[[ -7  31  -7  23]
 [  7 -40  19  12]
 [  7 -41  23  20]
 [  8 -39  17  12]
 [ -8  34  -2  22]
 [ -1  11 -10 -11]
 [ -8   3  -5  32]
 [ -5   2  -5  20]
 [ -5   6   5  42]]
:
[[ -5  -5  -8  -1  -8   8   7   7  -7]
 [  6   2   3  11  34 -39 -41 -40  31]
 [  5  -5  -5 -10  -2  17  23  19  -7]
 [ 42  20  32 -11  22  12  20  12  23]]

[[  5 -14   9 -29  36 -10   2  -4]
 [-11  21 -13 -17  19  14   8  13]
 [  5 -14  12 -30  34 -17  -6  -5]
 [-12  20 -12 -17  19  14   8  13]
 [-10  12  -8 -13  20  14   7  11]
 [-11   8  -6 -12  21  15   7   9]
 [ -9  -2  -2  -8  22  16   5   8]
 [ -9  -5  -1  -7  23  16   4   8]
 [ -9  -8   1  -6  23  17   4   7]
 [-10   4  -5 -10  21  16   6   9]
 [-11  14  -9 -15  19  15   8  12]
 [  5 -15   8 -27  37  -5   9  -4]]
:
[[  5 -11 -10  -9  -9  -9 -11 -10 -12   5 -11   5]
 [-15  14   4  -8  -5  -2   8  12  20 -14  21 -14]
 [  8  -9  -5   1  -1  -2  -6  -8 -12  12 -13   9]
 [-27 -15 -10  -6  -7  -8 -12 -13 -17 -30 -17 -29]
 [ 37  19  21  23  23  22  21  20  19  34  19  36]
 [ -5  15  16  17  16  16  15  14  14 -17  14 -10]
 [  9   8   6   4   4   5   7   7   8  -6   8   2]
 [ -4  12   9   7   8   8   9  11  13  -5  13  -4]]

[[ -3  -1   0   0   0   2   0]
 [-38   4  -3   7   1  22   3]
 [ -2  -1   2  -1   2  -3  -1]
 [  0  -2   0   0  -2   3  -1]
 [ 39  -3   1  -6  -2 -21  -3]
 [  2   0  -1   0  -3   4   0]
 [  3  -1  -1   0  -2   1   0]]
:
[[  3   2  39   0  -2 -38  -3]
 [ -1   0  -3  -2  -1   4  -1]
 [ -1  -1   1   0   2  -3   0]
 [  0   0  -6   0  -1   7   0]
 [ -2  -3  -2  -2   2   1   0]
 [  1   4 -21   3  -3  22   2]
 [  0   0  -3  -1  -1   3   0]]

[[ 2 -2  2 -2  0 -2  1  1  1  1 -2  1  0  3]
 [ 0 -1  0 -1  0 -1  0 39  0 38  0 42  0 -1]
 [ 1 -1  1 -1  0 -1  1  1  0  1 -1  1  0  1]]
:
[[ 1  0  2]
 [-1 -1 -2]
 [ 1  0  2]
 [-1 -1 -2]
 [ 0  0  0]
 [-1 -1 -2]
 [ 1  0  1]
 [ 1 39  1]
 [ 0  0  1]
 [ 1 38  1]
 [-1  0 -2]
 [ 1 42  1]
 [ 0  0  0]
 [ 1 -1  3]]

[[-18   4]
 [ 20 -24]
 [ 32 -33]
 [ 23 -27]
 [-18   5]
 [ 33 -34]
 [-43  22]
 [ -2  -7]
 [ 36 -35]
 [  9 -15]
 [-38  18]
 [ 22 -24]]
:
[[ 22 -38   9  36  -2 -43  33 -18  23  32  20 -18]
 [-24  18 -15 -35  -7  22 -34   5 -27 -33 -24   4]]

[[-15  26]
 [ 32  32]
 [-42  17]
 [ -5  13]
 [ -1  12]]
:
[[ -1  -5 -42  32 -15]
 [ 12  13  17  32  26]]

[[  1  -7  -5  -1   1  13   4  -5]
 [  2  10  24  -2   6  -9  -3  -5]
 [  0 -13  37  -2  -2  -1  -4   7]]
:
[[  0   2   1]
 [-13  10  -7]
 [ 37  24  -5]
 [ -2  -2  -1]
 [ -2   6   1]
 [ -1  -9  13]
 [ -4  -3   4]
 [  7  -5  -5]]

[[  1 -16  -7  -7   8  13  11  -4]
 [-14 -23  16   3  29  21 -26  11]
 [ 27  -7  -3   3  -4  11   0  10]
 [ -4  -7  14  21   4 -14 -21 -12]
 [ -2   7 -20 -14 -37   5  -8  17]
 [ 16  10  13   8  15   3 -10  -7]
 [  1   3  15  -5  10   3  -3  14]
 [-11  -5  -1  26   4  -4 -21  -1]
 [ -2  17   5  17  -5  11   6  11]
 [-28  -3  -9  -2  -2  -2  14   8]]
:
[[-28  -2 -11   1  16  -2  -4  27 -14   1]
 [ -3  17  -5   3  10   7  -7  -7 -23 -16]
 [ -9   5  -1  15  13 -20  14  -3  16  -7]
 [ -2  17  26  -5   8 -14  21   3   3  -7]
 [ -2  -5   4  10  15 -37   4  -4  29   8]
 [ -2  11  -4   3   3   5 -14  11  21  13]
 [ 14   6 -21  -3 -10  -8 -21   0 -26  11]
 [  8  11  -1  14  -7  17 -12  10  11  -4]]
